Each named turn below is shown by a few rows before and after it. Which turns, in which order, take the first row of each later pair to the second? The first pair is answered.
turn gider:
[ 22.3  37.1  -8.6  13.6  19.3  10.4 -11.6  -7.1   8.8 -10.8 -14.8 -32.5
 -13.1 -19.5 -17.4  19.7 -18.4   1.0   5.6  -2.1  11.2   5.2  -4.9 -13.4
 -10.2  16.4 -20.7  29.5 -15.0 -24.6 -23.8   3.7  22.0 -18.2   6.9  -4.4
 -17.3 -32.5   1.1] -> [ 19.6  44.2  -5.5  17.8  18.2   9.9 -13.7  -6.5   3.0  -6.3  -7.6 -30.8
 -11.3 -20.8  -6.0  12.1 -15.4  -0.7   6.4  -7.4  17.0   6.3  -9.4 -10.7
  -8.7  28.8 -23.1  25.4 -20.9 -18.3 -20.5   1.7  21.9 -18.7  12.7  -1.9
 -18.4 -28.7  10.4]
[  2.6   7.1  -6.9  -3.2   5.8  -4.7  14.4   1.5  12.6   7.2  -0.5  28.7
  -5.0   1.8  -4.0 -26.8  -3.8  -2.6  15.0  -3.6 -24.3  17.6   9.2  -8.2
  11.9 -14.6   5.3  15.2  -2.1  27.2  28.2   6.0  11.2  16.0  -8.0  -4.4
   4.5   9.6  -3.6] -> [  4.4  11.0  -0.8  -5.2   3.2  -6.2  13.1   0.0  15.0   7.5   0.0  25.5
  -5.8  -0.1   1.1 -20.1   1.3  -4.4  16.4  -0.8 -19.7  14.8  10.4  -6.6
  11.2 -21.0   8.1  17.4   2.4  27.7  28.5  12.1  14.2  12.7  -7.8  -7.1
   4.6   8.4  -3.0]
[ 25.0  28.1  15.3   0.7  -7.0  -7.5  -1.4  -4.1   4.6  17.9  19.3  17.3
  16.4  37.3  36.9 -16.0  11.6 -12.2  -8.0   2.5  38.0 -22.7  -2.5  -7.7
  14.7  16.2   1.3  -2.6  10.5  13.8  15.2  23.9  13.5  -8.6  15.2 -21.9
  -0.9  28.6 -13.6] -> [  6.6  -1.2 -29.7  -2.5   9.2 -14.2   4.5 -15.2  16.0  17.5   7.4   6.2
  19.7  56.0  -9.0 -24.6 -16.2  -2.9 -10.2   0.1   0.2 -14.6 -12.3 -28.3
  21.0  18.7   0.5  -3.5  15.2 -12.1   6.0  -5.2  -0.5   4.7   0.9 -15.7
  -6.7  29.4 -41.6]
turn luz:
[-15.8 -29.6 -18.8  13.8  -0.4  -2.5   9.1  27.8  12.0  -1.8   5.6  10.0
 -19.7   8.7 -21.1  -9.4 -14.3  14.7  -5.3  -0.5 -38.6  14.7  -1.3 -20.2
  -2.4   9.2   6.7 -10.2   0.9   2.4   3.4 -14.9 -17.1  17.4 -11.7  25.5
  -2.2  20.5  -2.4] -> [-14.9 -22.3 -11.7  21.7  -5.8   1.1   5.9  32.4   3.4  -3.4   6.9  14.9
 -19.9  11.7  -7.9 -12.2  -8.9  11.4 -13.8  -6.1 -28.8  14.8   1.1 -18.5
  -6.1  19.3   5.8 -18.1  -2.6  11.4   2.9 -13.3 -19.5  15.2  -0.3  27.0
  -7.8  28.5   8.3]
[ 24.6  27.1  22.6  43.6  13.9   5.5   4.0  -1.4   5.9 -10.2   6.7  -4.9
   5.8  11.7 -14.3 -17.5  14.8  13.5 -21.8   2.7  11.6  -7.2   2.7 -38.6
  11.3  -7.2   5.9  -9.6  20.0 -12.4  39.7 -16.0   4.2  -3.5  32.4  -3.9
  -6.2  25.2 -20.1] -> [ 25.5  35.8  33.7  42.4  12.1   9.4   6.4   5.1   6.8  -5.6   8.1   5.4
   1.6   2.4  -3.8 -17.8  18.9  14.5 -11.9   4.8  14.4  -6.0   4.1 -34.2
  14.0 -11.2   7.2  -3.5  16.7  -0.3  47.7  -9.1  11.4  -3.4  25.8  -5.7
  -1.6  22.4 -13.4]
[  1.7 -12.9  -7.8  -1.2  -2.3   3.5   0.0  -3.7   2.2   1.8  -4.0  -9.6
  -4.7  -3.7  -1.8  10.8  -4.5   1.5 -12.7   9.0  -6.2  -0.8  -4.1 -10.1
   5.3   6.6   2.6 -16.5  -0.1   9.4  -4.2  -4.4 -17.8   0.6  -1.2  11.6
  -3.4  10.8  -1.5] -> [  3.3  -8.0  -0.6   2.3  -5.9   5.6   0.4   0.0  -1.1   3.7  -1.0  -3.5
  -6.2  -5.7   6.7   9.4   0.9   0.0 -13.0   8.4  -1.1  -1.0  -2.6  -6.5
   4.4   8.6   2.3 -17.0  -2.0  18.8  -1.3  -1.1 -19.5  -0.7   4.4  13.7
  -3.9  14.2   7.2]
[ -2.1 -19.3  -8.3  -1.6   7.8  -7.0  -5.1  11.3   7.3   2.4  -1.1  -9.8
  12.4   3.6  -6.2  -1.1 -18.9   8.4 -14.0  -6.9  -8.4  -1.0 -11.8  -0.5
  -6.7  -1.8  -9.3 -19.0 -11.0  -3.5 -11.0   1.3 -16.3 -10.9   2.4  -6.9
  -0.6  13.7 -12.8] -> [ -0.6 -10.5   3.4   6.1   1.4  -4.4  -7.2  17.8   0.7   3.5   3.1  -1.0
   9.2   2.7  11.2  -2.5 -12.5   4.6 -16.2  -8.6   0.7   0.1  -9.1   3.3
  -8.3   6.7  -8.6 -23.0 -16.7  11.2  -6.8   5.0 -15.5 -12.5  11.5  -7.1
  -0.8  18.9  -1.0]
turn pofi:
[-10.4   5.1   3.3  14.2  35.6  16.0  -6.1  -2.0   5.0   6.8  -0.9  -4.1
  -6.4  21.9  14.7  -9.4   2.9 -13.1  17.1 -16.8 -33.4  15.0  -6.4  20.3
   3.0   8.9  21.3   8.5  -7.4 -13.1  12.2  11.4 -31.8   8.1 -13.9   3.3
  -2.1  -6.5  -5.5] -> [-12.9   2.8   3.4  16.9  32.8  18.1  -5.6   3.2   3.4   5.1  -0.3  -2.8
  -8.8  24.0  15.4  -7.0   0.0 -12.5  12.9 -15.9 -33.4  17.0  -5.9  18.0
   0.0  11.6  19.1   0.7  -9.8 -10.0   8.9   9.7 -37.0   7.9 -12.8   9.9
  -2.2  -3.7  -1.8]
[-26.5  -0.5 -17.6  -2.9   7.2  -2.3   4.6   5.0 -14.5  16.0   2.8 -14.6
   7.1 -22.6 -11.2  12.5 -13.1  21.2  14.8 -16.3   6.6  11.0 -11.6   8.4
  -2.1  29.7 -17.8  -8.6 -23.2  -2.8 -17.6 -27.6   1.2   4.9 -11.0  23.0
   6.5 -40.5   3.9] -> [-13.9   3.7 -15.5 -23.2  13.3  -8.1   5.6 -15.6  -2.0  15.9  -2.7  -9.4
  15.1 -27.1 -17.3   4.0 -10.1   9.2  33.2 -10.3  -5.5   7.4  -8.1  11.5
  11.6   0.7  -6.2  23.8  -2.9 -18.5  -1.2 -11.8  20.5   5.6 -25.4  -4.8
  11.0 -41.3 -20.8]
[-18.2   5.9   8.3 -16.6  -9.7   2.2  10.5   6.7  17.6  10.1  -1.0  19.0
  -6.0  -7.1  26.5  26.8  -3.5   8.7  11.6  23.5  -6.5  -7.0  -1.8   3.2
  17.1  15.4 -22.9  23.9   4.4  -8.3   5.0  13.3   6.3 -19.1   4.8  15.4
   5.1   3.7  21.8] -> [-20.0   8.2   9.1 -15.3 -10.4   1.9  11.9   6.6  13.5  12.6   2.2  16.6
  -5.5  -5.9  28.4  22.6  -3.1   8.9  11.0  19.4  -0.8  -7.8  -3.4   3.8
  17.4  20.3 -26.0  20.1  -1.4 -11.4   2.0   9.5   5.2 -22.5   6.6  16.3
   4.6   3.0  27.1]
[  4.1  -4.9  -7.3 -12.7   6.5   1.0   3.5 -15.9  21.0  -8.6 -16.7  -7.0
 -19.1 -17.8 -29.6  23.9   0.0   1.3  10.8  22.6 -11.0  -8.6  18.8 -17.0
   0.4 -43.5  -0.4   7.0  26.2 -33.4 -11.0  -2.4  -6.0  11.6 -25.2  -6.3
  11.6  -6.4 -23.5] -> [-13.0  -9.2 -10.6   7.5  -4.7   6.0   2.5   7.4   8.0 -12.3  -7.8  -9.0
 -28.8 -12.4 -25.5  35.2  -4.5  16.7 -11.1  14.5  -0.4  -5.6  19.0 -20.3
 -15.6 -10.9 -10.6 -31.8   0.9 -16.1 -30.2 -20.5 -29.4  13.3  -8.6  29.9
   4.2  -6.6   5.2]
turn Fab:
[  2.2  -6.6 -19.4  -9.8  18.5 -15.9  -7.9 -19.6 -19.0   5.6  11.6 -20.9
   7.8 -14.8  -4.0   0.1 -28.9  12.6  14.0 -17.1   7.2  -4.8 -12.7  -8.7
  -3.0  35.0 -14.2  -5.5 -15.4 -50.7  -9.3 -11.2  -7.4  -7.4  14.9  -4.8
  -2.3 -18.5  -9.0] -> [  7.2   3.0  -9.4  -6.8  14.7 -15.1 -11.8 -17.1 -25.4   7.7  16.5 -19.7
  11.8 -17.6  12.4  -2.3 -23.1   8.7  12.0 -20.9  19.4  -9.5 -11.8  -2.0
  -2.6  38.9 -13.4  -5.1 -16.6 -42.1  -4.8  -3.7  -1.6 -12.7  22.3  -7.1
  -4.3 -16.4  -0.9]
[ -3.5   0.1  -3.3   4.3   0.3  -5.7   4.0  -1.8  -3.0   0.5   1.0  11.5
   7.2   9.7   5.4 -20.3  -4.9   3.4  -5.7  -8.3  -4.8   3.6   1.8  -7.2
   2.5   3.6   5.7   0.9   4.9  10.0   6.6  -8.1  -2.8   1.5   7.1  -8.8
  -9.0  11.6  -3.1] -> [ -4.2  -5.6  -7.5   3.8   1.0  -3.4   4.5  -3.0  -0.5  -0.6  -0.2   7.4
   6.5  12.4  -2.6 -15.6  -8.7   5.9 -10.2  -5.3  -7.3   3.7   0.6  -9.2
   0.1   3.3   3.6  -5.0   6.6   5.7   3.6  -9.4  -8.4   3.1   5.9  -4.2
 -10.1   8.0  -6.4]
[ -8.3  23.2 -12.3  -1.2  12.1  -3.0 -14.2  -1.8 -14.4  15.7  -6.4 -22.8
   7.1   5.6  25.2   5.8 -19.3  -3.9 -10.1 -10.7  27.3  17.3   2.9  17.5
   0.6  36.5 -12.6 -45.4   5.0   2.0  -6.0 -12.8  13.7 -36.7  28.0   0.4
  17.1  12.6  10.4] -> [ -6.2  33.0 -14.9  -9.3  18.7  -4.8 -11.3 -10.8  -5.5  26.2  -8.3  -6.8
  12.1  -1.1  26.7 -19.6 -23.2 -13.6  14.8 -15.1  11.7  21.2  -1.6  20.6
  20.1  25.0  -4.3 -15.9  18.9   3.4  20.2  -5.9  28.9 -30.4  10.1 -20.6
  19.8  18.1   0.3]
Now pairs of rows:
Between the rows of a pair lie two turns.
[ 28.9 -15.4 -19.5  -0.1 -13.4  -2.8   7.6  -7.4  -4.3   8.8 -18.4 -13.9
  11.0  33.8  31.6 -33.7 -15.5  -9.5 -35.5   5.0   6.5  23.9  39.7  -1.0
  -5.6   1.9  10.3 -30.3 -11.9  21.8  -9.1 -21.9   1.6 -11.3  32.3  19.1
 -26.1  33.5  15.0] -> [ 30.8   8.2   0.0 -14.5 -10.4  -2.4  15.0  -9.9   2.3  22.8 -17.6  10.5
   9.9   8.2  46.3 -52.8 -12.2 -17.3   5.3   5.4  -4.6  28.9  39.5  11.4
  13.9 -21.0  21.7   6.8  -5.9  38.4  20.2  -6.5  25.4  -5.8   8.2  -3.8
  -9.4  26.2  15.0]
Fab, luz
[-20.6  12.1  -4.7 -34.9  12.5   4.3   8.7   7.2  -0.7  12.1  -3.9  -9.3
 -11.1 -59.7  -3.2  54.0  33.6   3.9   9.0  14.3   3.4  -3.2 -15.6  -9.7
  -1.4 -62.0   4.7  33.6 -12.2 -13.4   1.8  22.2   3.1   4.5 -30.9 -21.3
  25.7 -21.2   1.2] -> [-16.5 -22.6 -39.3  -9.3  10.6  -5.3 -12.5  -8.5 -17.7 -10.6  -4.3 -43.8
  11.2   3.6 -19.3  47.4  20.3   1.3 -57.6  -3.6  15.4 -14.1 -19.3 -30.1
 -23.7 -17.2 -11.4  -7.6 -13.4 -38.8 -27.3  -4.6 -32.0  -6.8  19.5  -7.7
 -11.6  16.9 -11.8]
luz, luz
[ 10.8  11.4   9.6  -4.6  -0.7   3.6  11.5 -10.4   5.5  -7.5  -0.6  11.0
  -1.4 -10.6   8.6  13.4  24.2  -5.8  -0.6  24.1  12.2  -1.9  22.2   9.3
  -2.2  -9.0   9.9  -3.5  11.4  -1.4  14.5  16.1  14.8  -4.3   4.1  -3.6
  13.8 -13.3 -18.0] -> [  7.3  -2.8  -0.7  -4.4   2.6   2.0  10.7 -13.8   9.3 -12.7  -4.3   0.3
  -2.8  -3.4  -5.8  22.7  21.2   0.4  -8.0  28.0   8.6  -2.7  19.7   4.6
  -4.6  -9.9   6.7  -9.5  12.1 -15.3   2.9   9.6  10.4  -4.7   5.0   2.1
  11.7 -16.1 -25.2]
luz, Fab
[-25.6 -14.2 -17.7  12.6   3.8  -0.1   4.0  12.3   6.1  -5.7   9.7  -0.7
 -17.6  -5.3 -20.0  15.3 -11.7  16.0 -17.5  -3.6  -0.4   3.9  -4.8  -6.8
  -8.4   9.9  -2.8 -29.1 -11.1   4.6 -21.3 -36.3 -21.5  12.4   2.7  40.1
  -2.5 -15.4  12.9] -> [-11.4  26.3   8.1   0.3   8.0  -3.5   3.2  -1.7   0.7  17.2  15.5  28.4
  -0.9 -24.7  16.8 -30.9  -2.9  -9.4  25.0 -18.6  -3.4   3.9 -10.2  14.2
  21.0  -2.3  11.2  23.5  -2.2  23.8  32.7 -13.1  13.7  11.3 -11.8  -2.8
   1.3  -1.0  10.3]
Fab, Fab
[-26.4  -5.1 -14.2  -7.2   3.8  10.5  10.7  13.9  -4.4  -4.4 -18.4  19.5
   6.8  -8.6 -12.9   6.6 -13.9   9.1 -13.5  19.5 -18.8   0.3  -1.3 -20.2
  14.7  -4.9  -6.8  -6.9  -7.4  19.9  -1.9  -2.4  19.8 -10.4 -15.4   3.5
  -9.4  -9.8  -2.5] -> [-25.7   3.7  -9.5  -4.1   2.6  10.3   8.4  16.8 -12.6  -1.2 -13.2  21.8
   9.9  -8.0  -1.5   1.1 -12.1   8.0 -14.3  10.8 -14.5   2.1  -4.5 -17.1
  14.9   4.8  -8.8  -9.9 -15.8  25.5   2.5  -1.4  19.6 -11.9  -9.4   7.5
 -10.3  -4.1   7.1]
gider, gider
[ 13.6  24.6   7.2   8.5 -13.9   8.3  21.6  29.1 -16.8  13.6  -1.7   5.8
   2.9 -11.7  18.8  18.1   4.6  -7.4  16.3  27.9   7.0  -1.0   6.2  27.4
  10.2   5.1   0.6   5.0  10.0  -0.8  18.2   4.2 -12.3 -16.1  -4.5  -3.0
  31.0 -34.1  10.7] -> [  8.1   8.8 -10.1   3.6 -10.2   3.0  22.3  21.7 -11.5  10.1  -6.3 -10.2
   1.0  -7.8  -7.2  34.1  -1.8   1.3   8.8  34.9   0.6  -0.9   1.9  20.2
   4.7   0.4  -3.1  -3.1  12.6 -22.9   0.2  -5.1 -18.7 -11.8 -11.4   4.6
  32.1 -45.1  -1.9]
luz, Fab
[ -2.7  19.8  -8.6 -11.3  25.2  10.1  -2.2  42.7  23.7  -1.8 -41.8   5.0
   5.3 -10.7 -39.8  11.4 -27.9  11.1   7.7  -5.4 -36.3  -5.6 -13.1  -2.1
   2.3   5.0   8.9 -10.8   1.6  42.0  10.6 -23.7   6.8  -4.4  -2.9  -0.8
   8.1  17.0   6.9] -> [ -1.5  31.9   0.6  -7.3  21.8  14.2  -6.0  48.6  16.2   3.2 -35.9   8.1
   6.4 -15.5 -22.3   7.3 -22.8   7.8   9.7 -12.3 -24.5  -7.8 -11.4   3.1
   0.5  13.8   7.1 -14.1  -5.7  53.2  16.6 -20.8   9.2  -6.5   5.4   0.0
   4.6  20.6  19.3]
gider, gider
